In the data rows, 128 means zero.
Here are some points, each followed by its number:
[ 84 171  43 116  85 123  97 126 150 121 108 132 167 146 135 121  88 111 140 203 137 106 223 158 193 118 137 149  70  96 152 155 130 158 121 129 141 156 125 144 137 172 157 141 131 125 100 135 116 184 171 149  79  38 110  96 143 117 132 126 127 119 148 191] 0
[184 135 120 117 184 108  94 159  98  95 124  75 159 130  92 198  74 157  93  93  79  71 154 113  98 134 102 126 146 149 110  94 117  86 133 123  92 128 129 144 153 127 130 126 129  60 150  94 118 150 111 108 129 153 191 133 110 112 108  86  97 183 186 124] 1
[ 71 146  98 153  62 141 184 105 111 203 183 159 138  95 106 125 155 118  71 174 183 133 233 146 177 186 142 128 151  73 125 151 140 163 153  97 182 124 139 136 117 167 157 136  95 227  78  73 121 166 174 141  94 139 141  72 140 157 165 145 102 125 116 137] 2
[126  94 157 111 172  84 151 149 117 115 130 145  65  87 116 102 126  98 129  83 122  70 105 109  73  98  88 145 146 182 126  74 145 116 128 103 135 145 127 153 111  89  40 122 124 112 117 123  92  91  99 159 170 152 135 204 107 154 144 113 149 105  60  68] 3
[106 162 149 131  99 158 113  94 166 120  90 146  94 120 128 108 111 165 163  94 111 134 137  82 141 100 133 117 113 125 119 148 124 162 158 143 129 133 112 113 133 170 148  99 167 134  96 153 110 127 164 148 102  66 126 103 120 103  80  97 155 103 121 129] 4
[134 131 135 116  62  77 142 201 133 163 132  87 188 161 115 154 139 129  64 145 160 138 146 113 181 106 131 150 130  94 139 144 151 130  94 156  97 133 118 139 105 121 127 179 142 147  75  79 145 117 125 146 111 133 158  92  68 128 126 168  82 165 146 136] 5
[115 142 123 115 164 171  98  65 159 135  71 115 156 160  93  92 151 121 160 117 132  91 146 181 135 150 100 182 102 123 152 172 167 173 179  74 117 106 166  86  90 110 146 127 121 106 166 178 137 138 126 146 132 138 128 146  90 101 126 133 196  95 137 140] 6
[156 169 114 131  62 140 128 128 158 165 146 119 156 128 169 136 126 123 138 154 170 162 113 144 178 131 144  94 173  84 127 139  87 108 144 160 105 118 141 125  96 148 149 167 142 132  67 103  81 170 162 133 139 127 133  79 178 144 113 156 109 201 133 170] 7
[138  87 162 155 161 144 101 114 110 138 161 102 122 102 108 133 151 155 164  59  72 103 122 139  91 142  89 103 176 190 117 164 140 169 148 139 164 149 153 126 156 131 117 131 133  65 180  89 132 128  89 164 215 116  98 164 100 156 127 113 142 113 129  78] 8
[169 177 112 142 114 125 151 205 128 156 149 117 103 128 123 115 101 138 109 153 164 175 134 152 170 126 168 113 144 118 143 149 100 121  83 143 137 135  66 114 124 131 113  93 148 157  78 103  97 102 111 130  56 113 116 102 124 105 111 127 111 112  88 140] 9
[131 102 115 201 127 145 196 140  81 132 103 106 141 150 125 156  90 141 133 145 117 138 146 115 147  80 125 184 229 211 115  24 148 123 154 101 121 135 125 164 164  66  91  87 117 105 142  71 165  96 152 125 119 175 137 125  42 138 167 134 137  84 140  99] 10
[ 74 122  87 142 107 177 110 169  97  93 112  69  94 104  92 169 142 133 112 107 149  77 141 134 115 164  78 168 155 192  93  52 122 147 142 124 160 113  97 129 187 119 114  95 129  94 119 108 118 113 114  80 131 205 151 133 100  93 118  86 134 120  96  82] 11
[105 170 132  92  99 207 120  93 157 162  78 148 123 166 137 127 131 111 108 143 220 164 158  95 153 168 150  59 113 103 141 170 179 164 125 120 171 136 157 165 100 156 163 127 150 151 116 174 140 132 119  96 127 135 116 125 168  96 111 154 127  87 104 155] 12
[159  78 202  74 220 133 111 139  94 143 145 143  91 151 114 131 142 136 131 149 112  79  72  58  83 115 122 124 146 172 125  79 137 130 118  68 122 139 139 147 144 133 111 226  88 127 144 134 132 111 104 131 121 196  86 178 128 158 130 161  71  92 123  83] 13
[138 136 151 115 131  85 170 132  55  95 126  86  80  82 118 141 142 136 132  60 181 106  91 146  86 127 110 106 161 147 112 106 104 119 110  92 117  95 107  80 153  98 140 160 131 109 147  82 146 151 200 141 129 171 125 108 185 111 104 114  95 157 159 147] 14
[136 167 127 118  99 123  96 107 115 143 115 138 151 152 133 150 103 106 178 143 137 113 153 146 100 129 120 109 162 144 175 102 179 102 139 167 121 102 121  99 131  99 131  77 158 113 132  94 105 113 161  93 100 117 122 101  93 143 124 140 144 149 135 157] 15
[129 148 112 114  93 122 133  51 114 140 203 135 129 141 114 120 103  74 145 169 211 161 124 149 146 152 138 127 157  95  95 140 141 169 158 165  91 103  97 123 127 211 159 102 173 131  88 111 122 152 142  81  77  99 120  89 145 136 121 139 133 132 101 136] 16
[127 167 138  66  97 131 131 148 110 168 169  73  93 116 102 117 129 120  88 143 120 171  77 149 160 130 152  82 175 134 135  90  88 128  71 127 101 111  47 145 111 140 169 140 125 167 117  77 147 112 135 148 141 132 117  96 136 130 110 153  62 138 159 140] 17
[120 143  67 156 142 166 160  64 114 159 129 131  56 118 147 113 223 113 149 127 147 173 146 187  87 135 124 163 105 151 122 157 141 202 121 147 188 141 133 112 110 174 153  99 152 125 109 115 164 115 179 130 172 132 133 138 171 151 164 118 149 106 120 121] 18
[131 123 106 160 196 165 122  63 209  90  96 140 117 150 116 121 102 151 178 155 113 108 148 153 102 106 141 108  71 100 149 164 143 117 143 152 131 165 131 116 124 128 122 166 152 151 120 205 115 121 100 121 122  96  82 144 168 138 101  62 145  62  91  95] 19
[112 170 174 193  12  70 112 108 101 136 143 145 153 142  66 119 127  83 127 149 119 103 140 120 157 110 110 180 140 147 115 153  87  98 142  76  98 143 108 112 112 102 164 155 133 120 126  87 139 162 141 122 157  80 180 163  81 102 159 143 130 174 230 109] 20
Which two points above are nearest to each new point, looking only along the 6 directions in which the numbered points spread most? Their numbers follow each, nearest first.
[191 154 128  38 158  85  82 109 178 113 107 150 131 159 172 125 101 127 169 100 114  60 170 136 104 122 138  21  88  94 102 181 136  96  82 146 166 201 142 153 130 126 121 134 140 138  82 169 120 119 169 107 100 100 131 108 136  44  59  82 129 127 142 140] 4 19
[132  62 166 136 174 152  96 193 104 131 112 144 100 144 115 145 129 158 107 136  93 159 114  79  84 131 137 115 124 158 111  73 158  96 104 102 136 137 145  98 155  73  58 181 155 102 150 131 123 116  94 149 134 194  92 173 120 109 116 114 146 132  63  59] 3 13
[100 167 153 137  39 127 145 114 137 184 117  41 100 121 112 122 128 128 119 108 109 130 114 164  87 157  87 188 121 157 123  97  65 148 126 143  75  97 142  76  85  93 122 119 138 136 133 119 162 150 124 139 188 148 164 133 115 154 165  79 179 161 109  95] 15 14
[135 135 108 121 140 138 144 135 137 163 116 117 120 176 140  85 158 119 150 129 178 137 135 140 158 129 137  97 109 134 124 116 129 148 104 130 168 132 162 147 143 212 164 159 114 184 152 134 164  99 123 110 114 137 108 118 212 100  73 125 122  76  80 172] 12 16
[126  56 119 138 194 152 137 131 158 119 137 135 181 122 139 219 155 101 184  95  84 117 111 100 129  88 147 110 134 131 137 129 140  77  94 173 155 154 157 143 153  86  73 117 110 150 180 136 113 151 130 153 120 111 126 153 119 150 107 128 143 116  69 138] 3 4
[135 178  84 195  74 149 143 123 143 136 155 108 198 109 156  97 113  99  94 150 144 102 140 147 109 119 135 109 167 137 125  88 102 116 117 166 117  95  97 159 174 169 123  85 112 178 128 131 107  87 130 143 149 122 164 114 139 137 124 120 129  88 164 137] 15 9
[119 139  55  76 131 142 131 106 165 172 113 140 104 102 144 125 156 115 139 127 152 116 179 170 182 109 142 151  73  40 131 157 118 154 162 168 118 136 132 170 149 158 193 159 113 143 122 167 126 117 121 122 218 127 122  63 152  85 107 116 107 106 110 172] 12 4
[178  88 157 134 165 129 153 168  99 123 113 114 107 137  71 116  93 121 115  67  58 124 112 131  75  97 132 166 161 189 128 116 116  94  96 134 104 146 106 143 115 101  83  68 124  49 172 108 118  96 127  96 150 180 102 196  82 156 180 138 151 108  91  32] 3 11
[149 105 138 113 123 108 111  98 154 147  86 133 198 139 113 137 144 142 174 177 103 135 142 138 135 140 145 111  97  42 177 146 191  68 109 110 190 159 199 125  94 157 154 191 120 157 149 129 114 140 179 143  82  98  66 140 178  98 100 171 140 104 114 187] 12 4
[149 114 186  70 217 147  55  74 173  91  44 149 160 192 107 164  69 126 166 118  95 124 117 141 109 147  75 164  72 158 153 139 137 106  90 125 156 126 180  99 160 124 146 144 143 116 139 159 104 171 153 153 104  86 123 134 135 132 109 117 129  73 129 170] 19 4
[124 123 101 188 109  79 103 155  91 131 132 132 154 169  83 145 124 120 149 126  81 105  54 135 134 112 144 165 118 145 156  80  86 122 133  72  91 102 101 110 149 119 106 155 106 127 117 103 131 143 141 132 155 156 138 113 102 150 163  95 102 201 166 122] 1 15
[ 94 196 169 133 136 128 197 155  77 112  80 130  27 116 112  86 150 140 138 123 130 128 133 128 130 153 115 137 124  61  90  80  94 173 157 126 122  95 174  95  69 144 198 118 155 145 149 154 177 133 154 139 172 142 115  91 194  98 154  65 145 153 162 116] 18 16
[124  68 135 139  83  79 144 172 147 172 205 172 154 125 141 165 114 142 112 129 152 151 113 107 130  88 154  77 190 143 117  84 156 138 148 155 124  67 104 157 175 103 107  86 152 133  92 110 117 137 120 126  82 139 181 125  42 134 140  84  99 151 117 148] 9 15
